72, 147, 119, 134, 219, 39, 108, 157 -> k_531
175, 183, 233, 151, 142, 98, 87, 176 -> k_382
65, 203, 32, 185, 150, 190, 127, 27 -> k_657
23, 36, 230, 92, 185, 208, 23, 180 -> k_510
153, 31, 175, 32, 209, 228, 30, 64 -> k_427
149, 223, 50, 227, 109, 96, 186, 239 -> k_253
36, 185, 23, 208, 231, 180, 92, 23 -> k_648
236, 188, 140, 62, 79, 143, 123, 21 -> k_98
order: 23, 23, 36, 92, 180, 185, 208, 231  k_648
order: 180, 23, 208, 185, 92, 230, 36, 23  k_510

159, 240, 202, 145, 184, 146, 169, 132, 143, 138, 138, 133, 156, 164, 162, 132, 167, 148, 181, 178, 153, 168 = k_531
153, 168, 162, 184, 145, 203, 138, 178, 167, 138, 164, 159, 156, 170, 133, 146, 132, 181, 240, 148, 132, 143 = k_657
164, 181, 159, 167, 138, 133, 184, 132, 143, 146, 153, 203, 169, 148, 132, 162, 240, 156, 138, 145, 168, 178 = k_648
147, 166, 145, 229, 150, 247, 133, 183, 181, 140, 169, 153, 139, 165, 144, 142, 135, 160, 166, 160, 131, 157 = k_592
order: 178, 167, 138, 164, 159, 156, 170, 133, 146, 132, 181, 240, 148, 132, 143, 153, 168, 162, 184, 145, 203, 138  k_657
order: 132, 132, 133, 138, 138, 143, 145, 146, 148, 153, 156, 159, 162, 164, 167, 168, 169, 178, 181, 184, 203, 240  k_648

90, 79, 153, 159, 182, 106, 132, 93, 88, 141, 232, 81, 126, 30, 143, 154, 174, 128, 155  k_592
115, 6, 168, 138, 218, 100, 164, 192, 108, 123, 160, 110, 107, 182, 113, 149, 171, 113, 65  k_657
211, 86, 164, 92, 179, 82, 101, 126, 113, 141, 93, 168, 185, 158, 126, 130, 146, 80, 136  k_648
79, 154, 106, 192, 128, 115, 121, 105, 82, 179, 156, 140, 89, 107, 154, 139, 141, 169, 129  k_382
77, 193, 102, 113, 24, 154, 151, 109, 172, 116, 97, 119, 76, 126, 104, 46, 94, 136, 178  k_427
111, 143, 139, 159, 106, 168, 158, 129, 140, 45, 90, 179, 86, 174, 124, 86, 103, 98, 73  k_581
151, 63, 137, 145, 203, 91, 122, 188, 93, 178, 116, 146, 133, 206, 135, 177, 156, 144, 69  k_531
76, 109, 126, 172, 94, 46, 151, 76, 178, 24, 193, 104, 97, 136, 116, 102, 113, 119, 154  k_510
154, 139, 154, 128, 129, 82, 140, 192, 106, 156, 79, 115, 179, 106, 141, 121, 169, 89, 105  k_872
130, 92, 185, 164, 101, 82, 141, 137, 179, 168, 158, 126, 211, 93, 113, 126, 86, 146, 80  k_98
138, 218, 123, 6, 192, 107, 113, 171, 182, 115, 110, 160, 107, 100, 113, 149, 168, 164, 65  k_253
order: 158, 168, 185, 179, 164, 130, 136, 101, 126, 80, 93, 86, 92, 211, 141, 113, 126, 146, 82  k_648
order: 113, 65, 115, 6, 168, 138, 218, 100, 164, 192, 108, 123, 160, 110, 107, 182, 113, 149, 171  k_657
order: 178, 77, 193, 102, 113, 24, 154, 151, 109, 172, 116, 97, 119, 76, 126, 104, 46, 94, 136  k_427
order: 107, 192, 121, 79, 139, 141, 105, 169, 154, 82, 106, 156, 115, 140, 128, 129, 179, 154, 89  k_382
order: 94, 136, 178, 77, 193, 102, 113, 24, 154, 151, 109, 172, 116, 97, 119, 76, 126, 104, 46  k_427

122, 97, 157, 114, 181, 166, 145, 112, 55, 131, 168, 106, 130, 102, 156, 98, 120, 131, 98, 88, 116, 65, 99, 140, 135, 149, 121, 128, 127, 154, 122, 175, 70 : k_531
164, 108, 115, 109, 157, 124, 151, 106, 128, 151, 141, 218, 123, 112, 112, 144, 85, 185, 158, 131, 176, 138, 140, 158, 133, 113, 156, 114, 114, 125, 137, 61, 141 : k_592
192, 112, 171, 173, 114, 173, 69, 108, 142, 154, 137, 102, 142, 126, 10, 70, 132, 128, 207, 149, 134, 49, 172, 155, 85, 84, 187, 119, 170, 104, 120, 156, 91 : k_427
149, 114, 123, 159, 117, 68, 128, 123, 163, 107, 137, 155, 138, 122, 122, 149, 105, 122, 119, 64, 128, 115, 183, 121, 72, 120, 66, 148, 122, 119, 89, 100, 139 : k_510
140, 103, 168, 178, 111, 87, 149, 136, 144, 162, 99, 137, 119, 167, 131, 110, 112, 148, 156, 155, 147, 154, 120, 113, 124, 129, 126, 110, 151, 108, 133, 103, 116 : k_657
122, 68, 119, 139, 138, 117, 128, 119, 123, 100, 163, 64, 122, 137, 115, 149, 67, 89, 148, 122, 155, 123, 72, 122, 114, 105, 159, 149, 107, 183, 128, 120, 121 : k_253
order: 64, 67, 68, 72, 89, 100, 105, 107, 114, 115, 117, 119, 119, 120, 121, 122, 122, 122, 122, 123, 123, 128, 128, 137, 138, 139, 148, 149, 149, 155, 159, 163, 183  k_253
order: 114, 128, 149, 137, 100, 72, 159, 89, 68, 105, 119, 121, 148, 122, 183, 139, 122, 115, 64, 123, 122, 163, 138, 119, 66, 128, 117, 155, 123, 149, 120, 122, 107  k_510
order: 139, 149, 114, 123, 159, 117, 68, 128, 123, 163, 107, 137, 155, 138, 122, 122, 149, 105, 122, 119, 64, 128, 115, 183, 121, 72, 120, 66, 148, 122, 119, 89, 100  k_510

87, 103, 44, 65, 14 = k_253
57, 81, 132, 122, 124 = k_531
124, 132, 121, 82, 57 = k_510
122, 124, 57, 82, 132 = k_657
103, 44, 65, 14, 86 = k_929
order: 14, 44, 65, 86, 103  k_929
order: 57, 81, 122, 124, 132  k_531
order: 57, 82, 121, 132, 124  k_510
order: 132, 122, 124, 57, 82  k_657

